Each row is where one point has got to under a steady rotation. How many steps took it there?
The counts run from 0 to 238.
[164 167 125 120 137 105 106 153  83  93 101 181 162 151 124 126 102 154
 136 156 102 127 104  91 166 131 147  93 107  97 148 113 148 150 107 152
 121  89 120 167  58 106 135 123 147 111 133  89 129 145  89 149 128 115
 104 144 110 107 125 140 107 160  83 161 110 145 128 133  84  73 147 109
 122 121 121 149 161 152  91 103 132 130 119  76 137]
92
[171 182 134 123 130  93 109 181 115 112 123 198 142 120 123  97 120 158
 131 146 108  87 133 103 166 140 123 134 121  88 178 117 141 115 101 131
 100 109 145 153  43 107 131 142 129 125 141 104 114 154 116 143 128 132
 108 153 111 118 115 125 128 144  85 190 119 148 140 141 122  70 152 123
 127  92 123 131 143 143  75 109 156 146 112 110 125]
71
[168 158 134  91 145  94 101 146 129 114  94 186 142 146 144 118 107 128
 130 130 107 128 118  57 171 152 141  91 113  78 140 106 122 155 118 150
 104 100 116 175  70  91 138 124 112 113 107  86 120 146  88 145 117 114
 141 159 115  91 115 144 112 139  86 158 120 160  95 119  94  81 162 129
 117 143 118 159 140 157 127 113 108 117 119  73 142]
62
[138 187 135 133 149 129 115 170 116  79  89 170 149 136 136 112 137 132
 128 137 113 115 114  87 162 157 148  98 116 112 134 132 135 171 114 168
 131 104 131 156  55 105 148 108 130 109  97  99 128 148 101 144 114 113
 123 158 131 112 131 132 129 141  89 183 118 169 137 129 106  77 151 105
 106 125 112 179 139 171 105 117 153 151 146  80 166]
122
[169 177 130 114 122  87  90 151 145 133 103 212 145 141 148  97 109 100
  97 129 145 112 128  90 183 167 165 110 113  71 161 102 134 144 122 169
 116  93 142 169  71 126 140 122 129 104 137 110  97 157 118 144 168 126
 138 158 128 108 149 162 133 141  96 151 121 143 135 158 102  86 145 133
 111  99 116 142 149 169 100 119 145 128 112 112 132]
110
[149 189 130 165 141 115 116 180 120  81 114 175 140 144 151 122 121 123
 134 141 137 107 115 103 170 135 168  99 116 106 143 110 141 134 121 156
 142  84 149 146  48 111 135 108 147 128 121 110 120 136 114 144 138 127
 120 171 136 117 156 142 123 142  94 175 128 165 151 142  96  81 152 124
  91  93 118 155 152 163  88 127 167 149 141  90 175]
52
[147 172 128 105 129  94 101 152 124 114  98 194 154 146 127 107 112 135
 105 160 114 105 121  78 181 145 147 112 102  85 171 130 127 165 109 162
 137 111 120 167  69 126 120 122 133 103 139 104  88 158 118 146 142 117
 138 152 117 104 133 148 146 151  85 158 123 155 147 138 110  75 145 105
 130  88 138 157 157 175  99 109 145 139 127 109 140]
182
[172 183 135 133 161  92 122 186 121  98 104 189 111 122 128 131 141 120
 148 123 127  90 131 103 165 122 143 140 146  98 140 107 137 118 128 120
 116 120 147 161  48 101 138 112 126 137 124 101 115 143 107 149  95 118
 127 152 123 115 138 131 121 154  96 178 125 143 118 115 100  85 178 136
 102  93 108 151 136 146  85  89 138 149 131  78 171]
74
[172 171 129 130 134  98  92 156 142 117 123 200 139 131 168 109 109 107
 122 112 148 126 121  83 183 162 159  91 117  81 137  97 138 136 116 155
 105  79 134 167  67 104 151 127 126 110 112 112 128 144 106 142 162 130
 136 169 125  96 157 157 105 126  94 149 124 162 121 134  93  85 146 148
  95 116 101 141 145 164 113 148 135 131 124  94 143]
37
[154 154 142 127 117 101 103 165 158 116 116 180 141 148 153 101 114 136
 103 149 123 113 124  60 192 162 146  96 107  61 171 117 118 132 116 147
 108 108 127 156  64  97 117 135 119 136 126  96  95 141 122 150 153 132
 140 185 126  99 125 136 125 113  92 161 126 172 131 141 115  82 151 132
 102 100 142 138 152 167 118 143 132 130 119 108 149]
84
[176 175 133 141 131 104 124 170 106 105  88 192 123 148 130 133 122 129
 133 138 109 102 126 105 162 133 149 116 129  98 150  95 135 120 129 137
 121  97 156 156  45 102 145 118 154 135 132  85 120 124  93 152 112 125
 102 152 126 121 115 129 115 156  93 189 120 128 125 142  95  83 174 129
 106 111 113 135 155 137  92  83 142 138 108  81 158]
118
[164 177 141 129 159 102 122 181 122  93  97 194 111 119 133 122 146 125
 143 123 127 104 130  94 155 133 138 131 146  91 134 107 134 141 127 127
 120 114 141 162  50 103 153 106 124 143 121 104 126 139 111 147  92 116
 129 156 122 105 129 127 119 150  91 187 127 148 114 114  97  89 179 126
  94 113 108 157 138 141  97 105 133 153 133  75 174]
75
[167 162 120 121 135 100  90 149 129 119 121 192 148 144 168 109 105 142
 114 155 130 128 120  64 184 147 149  74 106  68 163 103 133 138  98 159
 117  94 117 165  64 105 127 132 118 116 135 102 104 141 120 152 162 129
 129 168 111  94 143 149 123 130  79 166 126 175 140 138 105  84 142 130
 109 107 128 142 150 168 106 146 142 127 115 101 127]
225
[163 155 142 104 139  85  92 163 132 100 118 186 162 135 123 111 103 116
 128 124 114 117 103  72 175 152 156 111 109  79 135 128 138 159 119 147
 116  85 116 172  64 100 137 125 123  98 104 107 119 175  91 135 145 110
 145 165 119 100 148 147 109 138 105 127 112 156 108 122  88  68 147 127
 103 117 118 158 144 171 122 127 117 122 145  79 152]
107
[175 139 142 116 118  90 106 163 131 115 100 190 129 150 129 115 109 137
 118 151  99 120 113  67 174 156 143 104 110  60 163 112 118 134 135 130
 103 106 127 169  60  97 128 134 126 139 127  84 104 133  95 148 136 123
 131 169 107 103 110 130 110 132  92 158 120 148 102 130  95  80 165 126
 102 120 134 130 151 143 122 109 103 114 113  85 153]
17
[163 176 142 109 139 104 107 150 130 106 103 169 160 150 153 124  94 106
 128 120 114 106 117  81 180 156 176  99 100 102 136 120 122 143 128 163
 115  86 144 159  64  85 145 129 125  90  86  89 120 154  77 140 135 110
 135 164 145 113 140 157 112 138 107 143 115 156 121 142  95  76 145 141
 112 124 124 167 137 167 126  98 130 120 131  87 157]
221
[161 180 147 110 153  96 114 185 140 107 116 170 128 115 134 109 131 130
 142 121 101  81 139  86 183 140 132 141 129  95 151 121 127 118 109 127
 102 124 148 152  42  76 141 139 110 114  92 104 122 162 107 142  95 115
 134 169 140 108 118 124 127 127  99 185 122 167 121 120 127  75 159 152
 121 104 119 162 118 160 109 101 144 141 131  94 153]
101
[163 169 139  87 138  77  93 164 147 133 114 196 142 132 130  95 109 129
 107 136 118  92 126  71 188 148 137 128 115  69 174 124 124 143 108 147
 114 113 130 171  71 105 122 141 107 101 133 110  92 170 122 146 141 117
 151 159 115 105 134 143 139 141  88 152 117 154 133 136 120  78 151 123
 129  89 131 149 135 177 100 113 135 126 120 118 131]
41
[153 185 145 134 135 101 110 173 140 101 115 182 151 135 142 108 113  95
 127 114 135  89 118  99 181 156 176 124 111 109 133 122 133 143 129 161
 128  92 151 151  57 103 146 115 136 102  96 106 117 164  97 138 140 114
 141 171 152 117 157 156 124 131 109 149 120 158 131 147 100  78 148 138
 101  98 118 167 140 179 111 114 156 134 146  95 175]
80
[166 194 140 129 136 121 118 170 108  93  90 177 142 132 139 116 125 127
 136 123 109 104 129 102 156 153 140 109 120 109 132 107 134 144 118 161
 101 104 145 154  45  95 164 119 136 115  96  91 139 135  86 141 110 124
 104 155 136 122 111 134 113 139  89 196 115 156 123 141 104  81 162 133
 114 139 104 157 142 150 101  95 143 145 125  83 155]
191
[161 163 134  94 133  83  92 155 133 116 105 199 164 141 134 103 110 107
 116 118 123 106 111  77 175 166 155 115 108  80 142 128 130 169 120 164
 117  93 127 172  70 111 142 121 118  87 109 105 111 172  96 137 142 111
 147 159 127 102 144 154 124 136  98 130 113 153 115 130  98  74 144 126
 119 116 118 161 138 176 119 116 123 124 142  97 142]
108
[187 167 149  95 131  87 102 162 136 139 106 188 137 136 146 107 101 129
 123 125  97 108 130  76 181 155 133 113 114  73 156 105 127 115 119 136
  79  99 140 160  52  73 141 149 113 114 107  93 116 144  94 145 126 121
 133 163 118 114 105 133 107 125  94 167 114 148 103 137 109  80 161 148
 120 125 120 137 129 144 117  99 115 111 105  99 130]
131
[166 192 137 144 118 114 114 169 107  95  87 197 146 137 127 116 129 121
 122 132 124  98 120 119 150 156 156 111 119 115 136 118 143 153 121 165
 125  89 151 160  48 124 162 108 156 114 121 102 124 134  97 144 132 130
 105 153 126 127 134 138 129 150  86 184 116 139 133 158  94  76 155 117
 106 123  99 151 154 158  92  97 154 151 125  90 157]
50
[178 171 134  97 146  85 120 143 132 137  86 182 120 161 144 134 106 111
 116 138 109 101 136  80 181 134 153 118 120  78 163  98 116 125 126 141
 125 115 138 170  68  95 122 127 117 123 123  82  94 135  89 153 110 109
 139 148 118 108 118 155 132 159  94 159 126 139 116 136 103  92 169 141
 121 105 126 147 143 149 110  68 119 123  99  94 153]
88
[168 153 127 126 140  90  92 163 141 110 132 194 154 130 154 110 104 126
 128 127 143 124 111  79 179 146 160  92 113  77 148 108 138 133 112 148
 111  79 122 160  65 103 136 130 124 115 119 111 116 152 121 141 169 130
 133 174 119  94 165 156 108 126  98 135 127 170 125 135  93  77 142 140
  96 101 120 139 152 169 110 158 137 126 128  98 141]
38
[152 180 144 124 154  99 113 188 133  93 130 167 137 110 126 103 126 156
 144 132 104  88 131  86 180 130 131 131 120  91 158 126 131 117 105 125
 107 117 138 147  46  81 126 146 110 125 103 104 124 159 108 140 109 116
 129 172 125 107 125 121 121 132  97 183 123 172 134 118 125  73 157 138
 118  96 131 159 121 161  97 114 149 145 138  93 153]
100
[164 188 140 119 139 124 122 167 107  96  78 177 134 131 129 112 134 139
 140 135  95 107 131  95 159 150 127 113 122 108 138 119 129 145 117 151
 111 109 144 157  47  94 156 117 129 118 102  87 131 141  88 142  91 117
 107 158 127 116  99 122 122 146  85 198 118 154 126 132 110  77 167 121
 118 138 111 165 133 150 103  87 135 142 127  78 154]
190
[185 177 122 117 156  93 114 166 111 125  94 205 112 130 143 122 127 135
 137 144 122 119 137  92 167 125 128 115 141  75 154  89 143 122 110 132
 103 111 135 170  57 100 138 121 127 142 145  98 116 126 114 154 108 128
 115 142 105 103 121 135 116 162  80 188 126 139 119 124 102  88 172 132
 115 111 109 127 146 131  85  99 129 139 101  85 135]
231
[160 188 149 100 152 107 108 164 132  98 103 173 155 124 137 111 118 108
 146 108 108 107 124  86 171 155 145 120 118 100 124 122 128 144 118 151
 101 100 143 163  59  86 156 125 118  91  79  96 133 163  82 139 112 112
 138 160 132 108 133 144 110 135 100 163 116 158 100 121 101  75 153 142
 114 132 106 171 123 166 121 101 128 126 138  80 157]
34
[183 154 131 126 136  76 111 166 118 121 108 199 119 144 121 133 117 138
 132 149 119 113 117  89 174 119 145 120 133  68 164  96 140 114 131 114
 115 103 135 171  50 103 120 124 138 143 158  95 102 137 102 154 129 121
 122 147 106 106 131 133 114 158  96 161 116 132 116 132  88  84 174 126
 105  87 128 129 158 135  86  99 124 126 111  88 149]
45
[161 181 116 111 150  93  92 163 126 114 113 200 136 120 142 104 131 154
 122 151 128 118 128  79 175 138 127 107 129  75 177 114 141 150  96 146
 121 112 119 174  69 118 126 128 119 124 153 116 102 152 142 150 127 126
 123 150 105  95 136 140 138 153  77 182 123 162 146 124 117  82 156 112
 129  94 123 144 144 165  82 134 151 154 115 103 123]
69
